In the data rows, zero lies at 4.5, halfway between 4 and 5.
Here are some points:
np.array([7., 7., 6., 2., 1., 5., 6., 3., 6., 1., 7., 1., 6., 6., 4., 0., 2., 5., 2., 1., 6., 5.,
          4., 4., 4., 3., 3., 8., 6., 5., 6., 4.])
np.array([4., 6., 6., 6., 5., 3., 4., 4., 6., 4., 6., 4., 6., 4., 3., 4., 3., 2., 6., 4., 6., 5.,
          2., 4., 7., 3., 3., 8., 4., 4., 4., 5.])
np.array([4., 2., 4., 3., 4., 5., 5., 6., 5., 6., 3., 5., 1., 5., 6., 4., 6., 7., 4., 6., 3., 3.,
          5., 5., 3., 6., 7., 2., 5., 4., 3., 4.])
np.array([3., 5., 2., 7., 5., 4., 3., 2., 4., 5., 7., 4., 5., 3., 1., 8., 1., 0., 6., 4., 4., 5.,
          3., 4., 7., 4., 2., 5., 4., 4., 5., 2.])
np.array([5., 7., 5., 6., 5., 4., 4., 5., 4., 4., 6., 3., 6., 5., 4., 3., 3., 3., 5., 3., 6., 4.,
          5., 3., 5., 3., 4., 7., 5., 4., 5., 4.])
np.array([7., 5., 3., 4., 4., 7., 6., 2., 4., 4., 8., 4., 4., 6., 2., 5., 4., 5., 2., 4., 4., 5.,
          7., 6., 4., 5., 5., 3., 3., 5., 6., 3.])
np.array([2., 3., 5., 5., 5., 4., 4., 6., 6., 5., 3., 5., 3., 4., 5., 5., 5., 4., 6., 6., 5., 4.,
          3., 4., 5., 5., 5., 5., 5., 4., 4., 5.])
np.array([5., 2., 6., 1., 2., 3., 3., 6., 6., 3., 0., 4., 5., 3., 8., 0., 6., 8., 4., 4., 5., 6.,
          0., 3., 2., 6., 3., 4., 8., 3., 4., 7.])
np.array([5., 4., 3., 4., 4., 5., 4., 4., 4., 4., 4., 5., 3., 4., 5., 3., 3., 6., 6., 4., 2., 5.,
          5., 3., 3., 5., 4., 2., 6., 4., 4., 3.])
np.array([4., 4., 4., 6., 4., 4., 3., 5., 4., 5., 3., 4., 5., 3., 7., 4., 4., 5., 6., 4., 4., 5.,
          3., 2., 4., 5., 4., 4., 7., 4., 4., 3.])
np.array([4., 7., 3., 8., 7., 5., 4., 3., 2., 6., 8., 5., 6., 5., 3., 8., 2., 1., 6., 4., 5., 4.,
          6., 4., 7., 3., 4., 6., 4., 5., 5., 3.])
np.array([4., 5., 5., 6., 5., 3., 4., 6., 3., 5., 3., 4., 5., 4., 6., 4., 4., 4., 7., 5., 6., 4.,
          4., 3., 5., 4., 4., 6., 5., 4., 4., 6.])
np.array([0., 0., 5., 9., 9., 2., 1., 9., 1., 9., 0., 9., 4., 2., 9., 9., 9., 5., 9., 8., 5., 4.,
          3., 2., 5., 6., 5., 1., 5., 4., 1., 6.])
np.array([6., 7., 6., 4., 4., 5., 5., 2., 5., 3., 7., 3., 7., 5., 2., 4., 3., 3., 3., 3., 5., 6.,
          3., 6., 7., 4., 3., 7., 4., 5., 6., 5.])
np.array([5., 3., 3., 2., 4., 7., 6., 5., 6., 6., 4., 5., 0., 6., 3., 6., 5., 6., 4., 6., 2., 2.,
          7., 6., 3., 7., 7., 1., 4., 4., 4., 2.])
np.array([9., 7., 4., 0., 0., 7., 7., 1., 4., 2., 8., 2., 4., 6., 2., 0., 1., 7., 0., 1., 2., 5.,
          7., 5., 2., 4., 3., 5., 7., 3., 6., 2.])
np.array([8., 7., 5., 4., 2., 6., 7., 2., 3., 2., 9., 4., 9., 6., 3., 3., 4., 5., 0., 2., 5., 6.,
          6., 7., 5., 3., 3., 6., 4., 5., 7., 5.])
np.array([5., 7., 5., 6., 4., 4., 5., 5., 5., 4., 6., 3., 6., 4., 4., 2., 2., 3., 4., 3., 6., 3.,
          4., 3., 6., 3., 4., 8., 5., 5., 4., 4.])
Here are 31 more points, each followed by its number:
np.array([2., 1., 4., 4., 5., 3., 2., 5., 6., 4., 0., 6., 3., 1., 5., 6., 5., 5., 7., 5., 3., 7.,
          0., 4., 4., 7., 4., 1., 6., 3., 4., 6.]) 0
np.array([0., 3., 5., 9., 9., 2., 3., 8., 2., 8., 2., 6., 4., 3., 8., 8., 7., 2., 9., 8., 6., 2.,
          5., 3., 7., 4., 6., 5., 3., 5., 3., 6.]) 1
np.array([4., 3., 4., 6., 5., 4., 3., 6., 3., 5., 2., 6., 4., 3., 6., 5., 5., 5., 6., 5., 3., 5.,
          4., 3., 4., 5., 4., 2., 6., 4., 4., 4.]) 2
np.array([7., 7., 5., 1., 2., 6., 7., 3., 7., 3., 7., 3., 4., 6., 1., 2., 2., 6., 1., 3., 4., 5.,
          5., 6., 4., 4., 5., 5., 5., 4., 6., 4.]) 3
np.array([5., 5., 4., 3., 4., 5., 5., 3., 7., 4., 6., 3., 2., 6., 1., 4., 2., 4., 4., 5., 4., 4.,
          5., 5., 5., 5., 5., 5., 4., 4., 5., 3.]) 4
np.array([6., 6., 5., 1., 2., 5., 6., 3., 7., 3., 6., 3., 4., 5., 2., 2., 3., 6., 2., 3., 4., 4.,
          4., 5., 3., 5., 4., 6., 5., 5., 6., 4.]) 5
np.array([5., 6., 4., 2., 3., 6., 6., 3., 7., 3., 7., 3., 3., 5., 1., 3., 2., 4., 3., 3., 4., 4.,
          5., 4., 4., 4., 5., 5., 5., 4., 5., 3.]) 6
np.array([1., 2., 3., 7., 8., 5., 5., 4., 5., 8., 5., 7., 2., 5., 2., 9., 6., 1., 7., 8., 3., 4.,
          5., 6., 7., 5., 7., 3., 1., 5., 3., 4.]) 7
np.array([6., 6., 4., 4., 4., 6., 6., 3., 4., 3., 7., 4., 6., 6., 4., 4., 4., 5., 3., 4., 5., 5.,
          6., 6., 4., 4., 5., 5., 4., 4., 6., 4.]) 8
np.array([6., 4., 5., 2., 4., 6., 7., 4., 6., 5., 6., 4., 3., 6., 4., 4., 6., 6., 2., 6., 5., 3.,
          7., 7., 5., 4., 7., 4., 3., 5., 5., 5.]) 9
np.array([8., 7., 5., 2., 1., 5., 6., 3., 5., 1., 7., 2., 6., 5., 3., 0., 2., 7., 1., 0., 5., 5.,
          5., 4., 3., 3., 3., 7., 7., 4., 6., 4.]) 10
np.array([6., 7., 5., 5., 4., 5., 5., 3., 5., 3., 8., 4., 8., 6., 2., 4., 4., 3., 3., 4., 6., 6.,
          4., 6., 7., 3., 3., 7., 3., 6., 6., 6.]) 11
np.array([4., 4., 4., 6., 5., 3., 3., 5., 4., 4., 3., 5., 6., 4., 6., 5., 5., 4., 6., 4., 5., 5.,
          3., 4., 5., 5., 3., 5., 5., 4., 4., 5.]) 12
np.array([9., 6., 3., 0., 1., 7., 7., 1., 5., 2., 8., 3., 5., 6., 1., 1., 2., 7., 0., 2., 2., 5.,
          7., 6., 2., 5., 4., 4., 5., 4., 7., 2.]) 13
np.array([5., 3., 5., 3., 4., 4., 4., 6., 5., 4., 0., 5., 5., 4., 8., 2., 7., 7., 4., 4., 5., 5.,
          3., 4., 3., 5., 4., 3., 6., 4., 4., 7.]) 14
np.array([5., 4., 5., 2., 3., 4., 4., 6., 5., 4., 1., 5., 4., 4., 6., 2., 6., 7., 4., 4., 4., 5.,
          3., 4., 3., 5., 5., 3., 6., 4., 4., 6.]) 15
np.array([3., 3., 5., 8., 6., 2., 1., 7., 2., 5., 0., 5., 8., 1., 9., 4., 5., 4., 8., 3., 6., 7.,
          1., 1., 5., 4., 2., 5., 7., 4., 3., 6.]) 16
np.array([5., 4., 6., 4., 4., 4., 5., 4., 5., 4., 4., 5., 6., 4., 5., 4., 6., 5., 4., 4., 5., 5.,
          3., 5., 5., 5., 3., 5., 5., 5., 5., 6.]) 17
np.array([5., 5., 4., 5., 5., 5., 6., 3., 6., 4., 7., 5., 5., 5., 3., 5., 4., 4., 4., 5., 5., 4.,
          5., 6., 5., 4., 5., 5., 3., 5., 5., 4.]) 18
np.array([4., 6., 3., 6., 5., 6., 5., 2., 5., 5., 8., 5., 4., 5., 1., 8., 3., 1., 5., 5., 4., 5.,
          5., 5., 7., 4., 4., 5., 3., 5., 5., 3.]) 19
np.array([5., 6., 3., 6., 5., 6., 6., 3., 3., 5., 9., 5., 5., 5., 2., 7., 4., 3., 4., 5., 4., 4.,
          7., 6., 6., 3., 5., 5., 3., 5., 5., 3.]) 20
np.array([0., 0., 6., 9., 9., 1., 0., 9., 3., 9., 0., 9., 2., 1., 9., 9., 9., 4., 9., 9., 6., 3.,
          1., 2., 5., 6., 7., 1., 4., 4., 0., 9.]) 21
np.array([5., 5., 3., 3., 5., 6., 6., 3., 6., 5., 6., 4., 2., 6., 1., 5., 3., 4., 4., 5., 3., 4.,
          6., 5., 5., 5., 6., 4., 4., 5., 5., 3.]) 22
np.array([2., 4., 5., 7., 6., 3., 3., 7., 4., 6., 2., 5., 4., 3., 7., 6., 5., 3., 8., 6., 5., 5.,
          3., 3., 5., 4., 5., 5., 5., 4., 3., 5.]) 23
np.array([9., 7., 4., 0., 0., 7., 7., 0., 7., 1., 8., 1., 4., 6., 0., 0., 1., 8., 0., 1., 3., 6.,
          5., 5., 2., 5., 3., 4., 7., 4., 6., 3.]) 24
np.array([8., 7., 4., 0., 0., 6., 6., 2., 9., 0., 6., 1., 2., 6., 1., 0., 0., 8., 0., 1., 3., 4.,
          4., 4., 1., 5., 4., 6., 7., 3., 6., 3.]) 25
np.array([5., 5., 4., 5., 4., 4., 4., 4., 3., 4., 4., 5., 5., 4., 5., 4., 5., 5., 5., 4., 4., 5.,
          4., 4., 4., 5., 4., 4., 5., 4., 5., 4.]) 26
np.array([0., 0., 4., 9., 9., 1., 0., 9., 0., 9., 0., 9., 4., 0., 9., 9., 9., 4., 9., 9., 5., 4.,
          2., 0., 4., 6., 6., 1., 5., 4., 1., 6.]) 27
np.array([3., 2., 5., 4., 6., 4., 4., 8., 5., 6., 0., 5., 3., 4., 8., 5., 7., 7., 6., 7., 4., 3.,
          4., 4., 3., 6., 6., 3., 5., 4., 3., 5.]) 28
np.array([3., 2., 5., 5., 5., 3., 3., 6., 6., 4., 1., 6., 5., 3., 6., 6., 6., 5., 6., 6., 4., 6.,
          2., 4., 4., 6., 4., 4., 5., 4., 4., 7.]) 29
np.array([5., 7., 4., 4., 5., 7., 7., 2., 5., 4., 9., 4., 5., 7., 1., 6., 4., 3., 2., 5., 4., 3.,
          8., 7., 6., 3., 6., 6., 2., 6., 6., 4.]) 30
Which three of these numbered points are nearest to each point below, looking only along the 6 directions in which the first points spread most? Their numbers follow each, nearest first.
np.array([5., 4., 4., 5., 4., 5., 4., 3., 4., 4., 5., 5., 5., 4., 4., 5., 4., 5., 5., 4., 4., 6.,
          4., 5., 5., 5., 4., 4., 4., 5., 5., 4.]) > 26 17 18
np.array([8., 8., 6., 2., 2., 5., 6., 3., 6., 2., 7., 2., 5., 6., 3., 0., 2., 6., 2., 2., 5., 4.,
          5., 4., 3., 4., 4., 7., 6., 4., 6., 3.]) > 10 5 3
np.array([5., 6., 4., 6., 4., 5., 5., 5., 3., 6., 7., 3., 5., 5., 5., 3., 3., 4., 4., 4., 5., 3.,
          7., 4., 4., 4., 6., 6., 5., 4., 5., 3.]) > 8 18 26
np.array([2., 3., 3., 6., 8., 5., 4., 4., 4., 8., 5., 7., 3., 5., 2., 9., 6., 2., 6., 8., 3., 5.,
          5., 6., 7., 5., 6., 2., 1., 5., 4., 4.]) > 7 19 20
np.array([4., 3., 6., 4., 4., 3., 3., 5., 7., 4., 2., 5., 4., 3., 5., 4., 5., 5., 5., 5., 5., 6.,
          1., 4., 5., 6., 3., 4., 6., 4., 5., 5.]) > 29 17 12
np.array([2., 4., 5., 5., 7., 5., 6., 5., 5., 6., 5., 6., 3., 6., 3., 9., 7., 3., 5., 8., 5., 3.,
          6., 7., 7., 4., 7., 4., 1., 5., 4., 6.]) > 7 18 20
np.array([5., 6., 5., 5., 4., 5., 6., 5., 3., 4., 5., 4., 5., 5., 5., 4., 5., 5., 4., 4., 5., 4.,
          6., 5., 4., 4., 5., 6., 4., 4., 4., 4.]) > 8 26 18
np.array([2., 3., 4., 8., 7., 3., 3., 7., 3., 6., 3., 5., 5., 3., 7., 7., 5., 2., 8., 6., 5., 4.,
          3., 3., 6., 5., 4., 4., 4., 5., 3., 5.]) > 23 1 12
np.array([4., 3., 3., 4., 5., 6., 5., 4., 4., 6., 6., 5., 2., 5., 3., 7., 4., 5., 5., 6., 2., 4.,
          6., 5., 4., 5., 6., 2., 4., 4., 5., 2.]) > 22 18 4
np.array([2., 3., 5., 5., 6., 3., 3., 6., 6., 5., 2., 5., 4., 4., 5., 7., 5., 3., 7., 6., 5., 5.,
          2., 4., 6., 5., 4., 4., 4., 5., 4., 6.]) > 29 23 12
np.array([5., 6., 3., 7., 6., 6., 6., 3., 2., 5., 9., 5., 6., 6., 2., 8., 4., 2., 4., 5., 4., 5.,
          8., 7., 7., 3., 5., 5., 2., 5., 5., 3.]) > 20 19 30
np.array([5., 4., 2., 5., 5., 6., 4., 4., 4., 5., 6., 5., 2., 4., 3., 6., 3., 5., 5., 4., 2., 4.,
          6., 4., 4., 5., 5., 2., 5., 4., 4., 2.]) > 22 26 4
np.array([4., 2., 5., 3., 4., 3., 3., 7., 6., 5., 0., 4., 2., 4., 7., 3., 6., 7., 5., 5., 4., 3.,
          4., 3., 2., 6., 6., 3., 6., 4., 3., 5.]) > 28 15 14
np.array([3., 4., 5., 8., 6., 3., 2., 7., 3., 5., 2., 5., 5., 3., 7., 5., 5., 3., 8., 5., 6., 4.,
          3., 2., 5., 4., 5., 6., 5., 4., 3., 5.]) > 23 12 2
np.array([5., 5., 4., 4., 3., 4., 4., 4., 4., 4., 4., 4., 6., 4., 5., 2., 4., 6., 4., 3., 4., 5.,
          3., 4., 3., 5., 3., 4., 6., 4., 5., 4.]) > 26 17 15
np.array([0., 0., 6., 9., 9., 2., 2., 9., 3., 9., 0., 9., 1., 4., 9., 9., 9., 2., 9., 9., 6., 2.,
          4., 4., 7., 5., 9., 3., 1., 5., 1., 8.]) > 21 1 27
